In the rows, 128 means zero.
The rows of Y fall into 4 groups, which share some directions, and each row is roughly a mix of its group's hidden directions.
Y, 153 rows:
[[169 135 108 102 160 123 136 145 133 166 117]
 [137 122 140 136 132 149 103 190 118 147 138]
 [ 97 124 118 101  86 126 104 110 137 129 162]
 [121 153 115 104  90 112 136 117 122 137 176]
 [162 134 158 114 144 104 160 126 115 160 108]
 [105 127 141 133  93 126 129 160 141 118  78]
 [119 134 149 141 159 110 128 148 171 134  90]
 [169 114 133 163 174 133 119 145 121 122 123]
 [148  89 126 116 165 105 140 158 120 108 113]
 [155 104 119  87 115 135  94 143 106 115 148]
 [123 108 124 132 105 107 160 170 115 101 105]
 [138 116 137 161 113 157 125 140 101  82 115]
 [165 149 145 116 129 138  97  87 126 144 152]
 [ 87 107 167 125 106 146 131 103 128 103 135]
 [127 126 109 172 129 149 139 119 122  99  85]
 [126 104 104 134  85  90 148 109 135 109 136]
 [123 117 136 165 110 155 133 147 111  84 106]
 [124 140 142 137 158 144  90  98 152 163 138]
 [132 125 127 121  94 121 164 163 103  94 115]
 [109 133 111  93 152  93 150 111 118 162 130]
 [140  93  97 103 105 135 125 138 116  96 158]
 [112 128 120  95 137  98  83 129 151 152 145]
 [111 136 123 101  90 131 134 100 142  97  94]
 [129 149 134 123 161 142  93  92 140 162 140]
 [162 134 124 134 151 134 128 177 121 165 121]
 [110 154 131 117 173 114 117  96 123 162 132]
 [101 116 106 114 134 145 134  77 157 112 142]
 [153 121 142 163 147 161 115 133  98 111  99]
 [128 122 143 150 128 132 110 151 140 165 179]
 [159 130 110 103 110 131 100 166 102 105 133]
 [ 86 140 144 112  77 121 118 141 119 113 138]
 [130 150 142 110 175 155  97 108 132 149 128]
 [105 139 122 140 113 129 181 153 114 143 158]
 [130 107 130 129 117 112 163 173 112  96 109]
 [137 117 130 158 136 124 155  73 127 115 103]
 [127 132 124 176 143 107 140  90 135  96 136]
 [114 172 109 115 121 137 166  97 137 139 109]
 [157 138 130 113 164 120 104  94 118 153 156]
 [121 111 145 170 164 150 136 125 140 124  92]
 [170 117 119 122 157 150  96 143 120 144 156]
 [148 148 116 162  98 163 125 101 140 114 108]
 [147 110 133 174 103 165 118 144 133 107 123]
 [102 149 123 157 110 115 169 139 150 156 142]
 [119 164 146 129 123 152 167 125 139 100  97]
 [162 145 133  92 140 162 106 152 105 124 118]
 [126 143 139 163 126 103 171  88 127 133 117]
 [151 154 120 126 132 124 128 178 101 130  93]
 [133 135 110  94 101 115  88 159 122 140 151]
 [107 156 144 148 111 152 150 143 126  85 107]
 [125 114 127 104 105 134 103  96 130 121 180]
 [148  98 128 137 156 154 111 150 109 113  89]
 [159 146 112 107 110 130  98 163  97 109 128]
 [131 103 140 131 130 108 154 176 118 100 102]
 [105 110 165 148 137 132 154  83 135 112 135]
 [143 111 162 148  83 117 136 137 147 102 110]
 [132 100 123 127 104 123 161 161 122  84 114]
 [160 140 134 143 142 126 131 178 115 165 123]
 [154 114 104 116 182 152 118 138 147 138 134]
 [ 96 113 144 141 144 117 155  98 169 146 131]
 [ 92 126 141 143 157  86 159 132 116 137 113]
 [110 135 106 108  96 119 135  90 121 137 170]
 [148 159 159 120 125 182 118 123 119 117 138]
 [133 165 133 112 140 153 113  81 121 141 154]
 [115 118 121  98 139 107  75 135 135 150 152]
 [120 156 126  97 144  82 112 101 134 144 144]
 [157 121 163 104 140  88 138 155 136 140 113]
 [ 91 131 142 114 158  82 154 136 129 138 116]
 [135 151 120 164 106 151 150 102 127 105  96]
 [129  96 133 120 158 105 155 161 121 102 103]
 [160 123 116 118 107 134 122 172 107  92 144]
 [119  95  87 126 111 120 118 141 141 171 143]
 [154 128  98 135 174 153 144 136 139 138  99]
 [ 83 132 129 126 112 106 160 130 132 108  90]
 [146 124 137 150 106 164  90 138 142  94 119]
 [150 127 158 144 149 145 124 111  83 146 102]
 [152 120 179 146 145 119 153 134 106 140 106]
 [114 149 157 162 157 124 134 114 147 150  93]
 [133 147 100 134 103 158 111 116  80 117 141]
 [153 119 136 158 144 129  94 172 110 108 129]
 [108 133 142 116 145  99  71 129 152 135 133]
 [161 145 135  92 162 138 102 101 113 136 135]
 [153 137 111  96 153 138 142 148 137 175 120]
 [129 104 103 109 105 136 110 142 143  91 166]
 [ 73 136 124 139 111 113 152 101 147 123 111]
 [109 141 145 128 133 114 148  80 126 172 127]
 [157 150 144 144 114 186 132 123 125 119 143]
 [117 132 163 175 122 150 116 150 152 149 130]
 [146 142 118 138 144  96 163  80 136 138 121]
 [153 141 124 169 104 169 125 107 137 114 112]
 [104 131 152 148 154 128 137  87 143 161 107]
 [109 152 151 153 153 121 138 104 140 162  96]
 [111 154 122 143 109 131 184 139 129 146 151]
 [117 117 159 159 157 146 169 104 136 131 120]
 [115 137 128 127 115 119 166  84 102 160 143]
 [111 106 123 141 123 129 151 185 126 109 104]
 [139 121 104 153  87 129 101 139 125 134 171]
 [159 112 122 162 151 134 103 145 113  94 107]
 [131 128 126 143  64 157 131 141 135 111 132]
 [137 131 145 111 140 113  74 116 137  93 109]
 [144 147 154 108 170 159  98 111 132 137 121]
 [139 112 137 157 108 176 126 154 122  97 119]
 [121 136 133  91 150 101  90 114 151 155 137]
 [136 123  91 110  95 139 123 151 111  99 160]
 [139 147  99 112 104 132  95 167 127 100 139]
 [ 98 110 119 113 134 128 134  73 129 161 133]
 [138 121 126 150 108 176 168 147 118 112 118]
 [159 109 118 143 109 176 160 136 117 119 119]
 [117 100 125  89 158  98 119 134 101 113 108]
 [120 120 143 159 153 130 170 108 118 148  95]
 [146 130 128 163 115 152 178 118 120 114 104]
 [100 159 141 156 127 117 153  89 141 151 128]
 [119 115 150 105 148 124 139 157  90  88 124]
 [141 145 143 122 166 133  93  95 136 160 139]
 [129 127 119 152 118 131 187 133 121 158 149]
 [146 142 165 125 163 121 121  81 131 134 146]
 [150 118 116 150 122 146  97 110 161 169 134]
 [ 98 145 118  87  86 122 111 143 132 134 147]
 [170 128 152 155 169 112 137 147 116 137 121]
 [100 114 144 140 146  98  80 139 152 139 124]
 [123 110 106 125  94 133 160 163 114  93 121]
 [ 93 112 122 136 128 107 155 167 130 116  92]
 [123 111 164 140 137 156 112 179 116 131 134]
 [138 146 115 107 127 112 123 149 139 178 165]
 [113 111 140 124 115 137 120  85 144 128 179]
 [106 120 145 162 102 116 106 114 119  85 145]
 [126 114 111 121 149 143 141 189 106 120 116]
 [ 99 137 124  78 141  99 128 143 106 129 152]
 [114  94 110 100 134  85 108 148 119 141 147]
 [106 108 141 127 160 110 130 122 176 141  99]
 [128 120 131  93 164  87 156 115 112 144 127]
 [163 125 157 159 164 122 143 150 118 150 125]
 [122 123 130 148 143 155 118  81  93 146 107]
 [100 124 138 139 155  72 105 117 130 134 115]
 [133 132 115 137 154 127 130 150 114 133  64]
 [159 139 150 112 169 138  93 106 129 148 136]
 [133 123 140  95 145 127  76 127 123  94 112]
 [151  97 142 109 162 139 104 118 144 133  90]
 [ 96 133 123 114  91 129 148 120 139  97  89]
 [119 150 153 164 142 139 142  91 111 155 110]
 [ 82 109 148 101 112 151 126 104 138 104 138]
 [143 113 171 150 165 122 146 120 133 150 155]
 [ 87 126 108  95  90 146 119 107 141 117 132]
 [145 128 121 165 101 163 170 137 115 126 139]
 [151 131 125  93  96 111  99 156 102 135 110]
 [ 97 105  99 151  90 125 151 150 141 115 126]
 [101 125 119  98  73 126 109 110 122 114 125]
 [138 137 135 117 130 103 113 179 167 108 122]
 [163 118 165 148 167 128 145 146 117 147 118]
 [144 124 135 134 141 146 107 188 123 154 139]
 [110 141 131 150 137 150 136  83  97 161 119]
 [ 91 123 137 155 137 153 162 164 130 109 125]
 [121  96 142 145 171 145 121 129 146 129  87]
 [131 134 133 144 144 152 120  95  83 152 100]]

Each list below has two rows that fit no group; the rest each fit one group, if only roughly. Name those rows in the order they come.
    z896: [140 141 113 135 119 147 109 186 110 143 107]
    z938: [134 103 104  95 130 124 147 155 114  90 102]
    z375: [109 142 113 113 104 122 106 133 164 112 173]
    z562: [165 151 125  95 141 123 147 139 100 163 121]
    z395: [114 149 111 116  95 135 103 125 146 117 177]
    z779: [ 99 128 121 160 145 167 165 129 147 119 114]
    z121: [147 109 164 120 158 127 130 108 103 159  99]
    z7: [142 145 104 157  97 158 107 122 153 151 145]
    z25: [130 136  94 105 113 155 111 170 127 157 118]
    z236: [111 107 158 128 155  85 135 155 130 143 150]
    z83: [106 136  86 120  99 141  89 131 136 103 141]
    z684: [111 163 152 137 168 123 116 111 116 165 135]
    z556: [135  93 137 127 123 140 122 188 105 129 118]
 -> z562 z556
    z913: [110 172 103 128 116 124 169 121 115 148 148]
    z196: [131 151 101 104 104 140 130 166 121 145  91]
    z244: [148 130 126 108  86 161 136 144 117  89 121]
    z388: [ 79 130 148 114 102 103 159 129 147 125 128]
    z226: [ 97 152 136 133 125  97 141 113 177 138 142]
    z606: [105 129 105 141  93 121  92 117 126  86 137]
    z940: [134 147 174 126 165 129 113  92 138 143 122]
    z887: [133 137 134 154 119 173 156 120 143 121  87]
    z178: [131 115 124 123 114 135  81 159 109  87 119]
    z670: [136 125 141 128 169 120 151 146 104 120  81]
    z879: [109 124 150 162 153 125 159  89 136 106 130]
 -> z388 z670
    z868: [106 120 120  88 104 125 117  91 146 138 160]
    z349: [114  99 132 147 155 142 123  76 123 142 106]
    z99: [101 158 127 142 131 106 161 155 162 137 109]
    z88: [100 176 165 142 133 142 124 114 124 152 129]
    z393: [113  97 141 120 120 102 150  92 125  87 136]
    z142: [ 90 141 105 100 118 140 131 153 127 114  86]
    z595: [120 120 164 161 144 106 155  92 126 107 124]
    z323: [105 150 122  86  85 129 125 122 106 134 151]
    z427: [128 123 162 157 140 105 149  87 123  98 134]
    z332: [122 129 137 131 164 150 177 120 138 157 108]
    z95: [140  89 109 138  92 128 143 156 133  92 129]
    z431: [171  79 120 124 125 162 125 140 119 126 125]
    z176: [ 92 140 114 116  80 130 106 139 134 131 159]
    z569: [115 162 162 144 136 153 105 112 133 166 137]
    z558: [121 132 116 137 109 125 183 150  98 102 135]
 -> z393 z323
    z860: [143 115 144 161 132 130 100 147 107  82 108]
    z272: [157 155 125 150  76 143 136 129 123 147 113]
    z128: [122 158 161 151 131 182 122 138 138 132 135]
    z260: [120 108 144 150 135 147  96 162 111  89 117]
    z261: [115 116 115 157 130 106 158 140 105 166 158]
    z30: [126  94 146 134 135 146 116  73 119 134 152]
    z412: [127 152 121 133 139 113 142 177 154 132  90]
    z898: [111 169 157 145 150 124 113 115 127 170 131]
    z791: [ 89 132 102 109  90 152 113 138 129 109 107]
    z571: [104 148 152 156 111 138 104  93 128  93 130]
 -> z272 z571
    z548: [162 128 144 102 156 126 140 152 125 174 126]
    z567: [ 66 121 115 115 111 116 119 119 151 138 146]
    z654: [111 117 134 102 138 122 141  73 152 126 154]
    z784: [116 172 161 132 156 133 113 110 122 162 130]
    z8: [110 111 135 104 128 121 144  71 145 130 152]
    z402: [126 125 143 162 157 126 149 142 131 128  75]
    z919: [118 142 132  76  99 108 108 149 124 136 152]
    z928: [133 136 109 105  94 140 117 116 102 123 178]
    z290: [171 152 109 107 110 143 101 153 110 115 119]
    z580: [106 129 126 131 120 132 154  68 119 153 143]
    z208: [140 126 151 153 163 148 124 176 134 143 143]
    z728: [140 135 167 138 159 124 132 118 124 158  85]
 -> z567 z290
    z139: [116 116 124 148 113 136 110 169 117 137 178]
    z109: [124 163 126 126  93 152  98 148 135 109 159]
    z590: [135 131 110 128 126 161 118 180 130 166 121]
    z725: [132 138 132 150 132 162 139 174 127 164 107]
    z828: [106 131 123 177 134 138 163  95 139 116 117]
    z32: [139 121 142 160 181 142 145 149 130 119 106]
    z885: [ 92 126 130 102  87  97 126 132 154 131 147]
    z57: [160 110 118 119 129 153 114 151  77 114 118]
    z352: [133 127 104 119 105 106 110 145 176 128 161]
    z803: [144 105  98 110  89 135 135 123 143  88 113]
 -> z885 z352
    z579: [134  88 132 141  78 134 153 145 125 109 117]
    z555: [121 106 115 105 127  88  79 138 134 127 146]
    z565: [116  99 100  99 140 103 134 119 111 111  88]
    z614: [155 148 130 125  98 148 118 121 124  98  81]
    z534: [124 108 153 141 139  99 132  83 136  97 152]
    z439: [ 92 128 101 118 115 116 169 150  99 137 145]
    z739: [ 87 124 117  97  99 154 105 136 131  99 125]
    z987: [131 130  77 105 121 157  98 152 137 140 135]
    z69: [172 113 145 130 139 143  97 108 122  99 100]
    z539: [129 111 152 111 145 119 102 154 131 149 178]
 -> z579 z614
    z612: [142 117 114  92 165 149  99 155 136 143 144]
    z795: [147 129 137 129 119 130 114 178 164 112  97]
    z159: [155 147 117 111  79 163 121 119 121 108 133]
    z768: [123 115 132 150  74 149 124 154 146 112 109]
    z515: [138 132 101 149  85 153  95 132 139 135 155]
    z939: [100 147 131 147  97 152 125 108 111  84 135]
    z450: [104 120 127 114 109 128 115 122 167 113 178]
    z291: [109 131 145 103 172 100 162 118 110 135 117]
    z266: [160  97  86  96 118 130 121 116 137 104 132]
    z774: [108 161  86 112  99 143 102 125 125 130 148]
 -> z795 z939
